Here are some points:
[-1.6 -1.6 -1.  -0.9 -1.3 -1.4 -1.5 -1.5 -1.  -1.6 -0.2 -1.5 -0.3 -1.5
 -0.9 -0.4 -0.8 -0.7 -1.5 -1.5 -1.1 -1.1 -1.5 -0.5]
[0.2 1.2 1.3 1.2 1.3 1.3 1.3 1.3 1.3 1.3 1.3 1.1 0.4 1.3 1.3 1.3 1.2 1.3
 1.3 1.3 0.3 1.2 1.3 1.3]
[-0.9  0.1  0.7  0.3 -1.5 -1.5 -0.6 -0.2 -1.  -0.3 -1.6  0.3  0.   0.1
 -0.7 -0.8 -1.3 -1.  -0.5  0.6 -0.9 -0.4 -1.4 -1.5]
[ 1.3  1.2  1.3  1.1  0.8  1.3  1.2 -0.2  1.3  1.3 -0.1  1.3  0.1  1.3
  1.3  0.9  0.7  1.3  1.3  1.3  0.5  1.2  1.   1.2]
[ 1.3  0.6 -0.2 -0.6  1.3  1.3  1.2  1.3  0.9  1.3  0.9  0.7  0.2  1.3
  1.3  1.3  1.3  1.3  1.1  1.3  0.6  0.7  1.3  1.3]
[ 0.6  0.9  1.  -0.7 -0.9  1.   0.9 -0.3  0.3  0.2 -1.1  1.  -0.7  0.
 -0.7 -0.9 -0.1 -0.1 -0.8  1.3  1.2  1.1  0.1  0.6]
[-0.2  0.6  0.3 -0.4  0.5  0.  -0.2 -1.3 -0.9  0.3  0.3  0.7 -1.3 -1.1
 -1.   0.  -1.  -0.6  0.1 -0.2  0.9 -0.5  0.1 -0.1]
[-1.5 -1.6 -1.6 -1.6 -1.5 -1.5 -1.5 -1.5 -1.6 -1.6 -1.6 -1.5 -1.5 -1.5
 -1.5 -1.6 -1.6 -1.6 -1.5 -1.5 -1.6 -1.6 -1.5 -1.5]
[ 0.1  1.   0.3  1.2 -0.2  0.3 -1.5 -1.4 -1.3  0.5  0.6 -1.2 -1.   1.
 -0.2 -0.6 -1.   0.  -0.8 -0.2 -0.4 -1.6 -0.8 -1.2]
[ 0.   1.2 -0.3  1.1  1.3  1.3  1.3  1.3  0.7  1.1  1.2  1.3 -0.2 -0.6
  0.3  1.2  0.5  0.5  1.3  1.1  1.1 -0.2  0.4  1.2]
[-0.3 -1.6 -1.6 -1.3 -1.1 -0.4 -0.8 -0.1 -0.2  0.   0.1  0.   1.3 -0.4
  0.  -0.4  1.2  0.3  0.1 -1.5 -1.   0.4  0.2 -0.2]
[ 1.3 -0.1  1.3  1.2  1.3 -0.1 -0.3  1.3  0.8  0.8  1.3 -1.   0.6  1.
  0.9  0.9 -0.8  1.3  0.1  0.9 -0.2  1.  -0.1 -0.3]
[ 0.4 -0.9 -1.6 -1.2  0.5 -1.4  1.1  0.9  0.3 -1.2  0.7  0.3  1.3  0.6
  1.3  1.2 -0.2 -0.4 -0.9 -1.   0.5 -0.9  0.5 -0.5]
[-1.5 -0.1 -0.4 -0.9  0.5 -0.7 -1.3  0.1  0.7 -1.  -0.1 -0.2 -0.6 -0.9
 -0.9 -0.9  0.6 -1.  -0.2 -1.3  0.9  0.  -0.4  0.4]
[ 0.3 -0.5  0.8  0.4  0.4 -1.3 -1.  -1.5 -0.3 -0.3 -1.6  0.2 -1.5 -0.4
 -1.1 -1.6 -0.6 -0.8 -1.1  0.7  1.2 -1.6 -0.8 -0.1]
Here are 15 more points, each followed by its number:
[ 1.   0.7  1.3  1.2  0.2  1.3  1.3  0.6  1.3  1.3 -1.4  0.7  1.3  0.8
  0.6  0.2  1.3  1.1  1.3  1.3 -0.5  1.2  1.3  0.6] 0
[-1.5  0.7 -1.3 -1.4 -0.2 -0.1 -0.1 -0.9 -0.3 -1.6 -0.5 -1.2 -1.5  0.3
 -0.3 -0.3 -0.2 -0.5 -0.4 -1.5 -0.1 -0.4 -1.5 -0.3] 1
[0.3 0.4 0.6 1.2 1.3 1.3 0.8 1.3 1.2 1.3 1.3 1.3 1.3 1.3 1.3 1.1 1.3 1.3
 0.5 0.7 1.2 1.2 1.3 1.3] 2
[-0.6 -1.6 -1.6 -1.6 -1.5 -1.4 -1.2 -0.9 -1.6 -1.6 -0.6 -1.5 -0.4 -0.8
  0.   0.2 -1.6 -0.9 -0.7 -1.5 -1.6 -1.6 -0.4 -1.5] 3
[-1.3 -0.9  0.1 -1.6 -0.9 -1.5 -1.4 -1.5 -1.6 -1.6 -1.6 -1.5 -1.5  0.
 -1.5 -1.6 -1.6 -1.6 -1.3 -1.5 -0.4 -1.  -1.4 -0.7] 4
[ 1.3 -0.2  0.6  0.2  0.6  0.5  0.6  1.3  0.1  1.1 -0.1  0.3 -1.   0.7
 -0.1 -0.4  0.9  0.7  1.3  1.3  0.3  0.9  1.   0.1] 5
[ 1.3 -1.2 -0.3 -0.2  0.  -1.3 -0.6  0.1  0.2 -1.2 -0.5  0.5 -0.1  0.
  0.9  0.8  0.6 -1.  -1.5 -0.4 -0.2  0.4  0.   0.7] 6
[ 0.8  1.2  1.   1.2  0.5  0.9  1.3  1.3  1.3  1.3  1.3  0.6  1.3  0.3
  1.3  1.3  1.3  1.3  1.3  1.3 -1.2  1.2  1.3  1.3] 7
[-0.8  0.4 -0.5 -0.4  0.3 -0.2  0.3  1.3 -0.3 -0.4  1.3  1.1  0.2 -0.1
  0.   0.8 -0.3  0.9  0.4 -1.5 -0.8 -0.1  1.2 -0.7] 8
[-0.9 -1.6 -1.6 -1.2 -1.5 -1.5 -0.1 -1.2 -1.  -1.6 -0.8 -0.4  0.8 -1.5
  0.6 -1.4 -0.6 -0.4 -1.2 -0.7 -0.2 -0.1 -0.8 -1.1] 9
[ 0.5  0.6 -0.3  0.1 -0.7 -0.5  0.6 -0.3  0.5  0.3  0.2 -1.5 -0.2 -0.6
 -0.4 -0.8 -1.  -0.6 -0.7  0.  -0.8  0.3 -1.5  0.2] 10
[-1.6 -1.4  0.5 -0.5 -1.5 -0.3 -1.5 -1.5 -1.6 -1.6 -1.2 -0.8 -1.   0.3
 -1.4 -1.6 -1.3 -1.6 -1.5 -0.9  0.5 -1.6 -1.1 -0.5] 11
[ 1.3  1.2  1.3  1.2  1.3  1.3  1.3  1.3  1.3  0.2  0.8  1.3  1.3  1.3
 -0.1 -0.2  1.3  1.3  1.3  1.3  1.2  1.2  1.3  1.3] 12
[ 0.6 -1.   0.8  0.1 -0.9 -1.3 -1.1 -0.2  0.3 -0.3 -1.6 -1.5 -1.3 -1.3
 -0.8 -1.6 -1.5 -0.4  0.8  0.2 -1.6  0.1 -0.6 -1.5] 13
[ 0.5  0.6  0.6  0.8 -0.1 -0.2 -1.4 -0.6 -0.1  0.9  1.2 -1.1  0.9  0.6
 -0.4 -0.6 -0.4  0.2  0.   0.3 -1.2 -0.7 -0.2 -0.5] 14
Which three of these numbered points are nearest to each point below, looking only along the 8 directions in which the first points spread most? Their numbers follow each, nearest first.
[-1.6  0.2 -0.4 -0.7 -1.5 -0.6 -1.3 -0.3 -1.2  0.8 -0.7 -0.9 -0.7 -1.5
 -1.2 -0.3 -1.2 -0.3 -1.1  0.2 -1.6 -1.3 -1.5 -1.5] > 13 1 11
[ 0.  -1.6 -1.4 -0.4  0.9 -0.8  0.7  1.1  0.2 -1.  -0.5 -0.2  0.8 -0.9
  1.3  0.4 -0.5  0.  -1.3  0.3  0.7 -0.4 -1.   1.1] > 6 8 10
[1.3 1.2 1.2 1.2 1.3 1.3 1.3 1.3 1.3 1.3 1.3 1.3 1.3 1.3 1.3 1.3 1.3 1.3
 1.3 1.3 1.2 1.2 1.3 1.3] > 2 12 7
[ 1.3  1.2  0.9  1.2  0.6  1.2  0.8  0.9  0.9  1.3  0.   1.   0.2  0.7
 -0.1 -0.5  1.3  0.9  1.3  0.9  0.   1.2  1.3  1.3] > 0 12 5
[0.7 0.8 0.9 1.2 1.3 1.3 1.3 0.7 1.3 0.9 0.9 1.3 1.3 0.7 1.3 1.3 1.3 1.3
 1.3 1.3 1.2 1.2 1.3 1.3] > 2 12 7
[-1.4 -0.5 -1.6 -1.3 -0.6 -1.1 -1.5  0.1 -1.1  0.  -1.3 -0.9  0.7 -0.6
 -0.4  0.5 -0.9 -1.3 -1.5 -0.5 -1.  -0.6 -1.1 -1. ] > 9 3 1
[-0.6  1.2  0.5 -0.1 -1.5  0.4  1.1 -0.6  0.5  0.9  0.4  0.6 -0.7 -1.1
 -1.5  0.2 -0.5  0.8 -0.5 -0.2 -0.3 -0.6 -0.5 -0.1] > 10 1 8
[-0.6 -0.8 -0.3  0.2 -0.4 -1.3  0.2 -1.3 -0.2 -1.4 -1.1 -1.5 -0.9 -1.5
 -1.5 -0.9  0.2 -1.6  0.3 -0.1  1.1 -1.  -1.5 -0.2] > 1 11 4
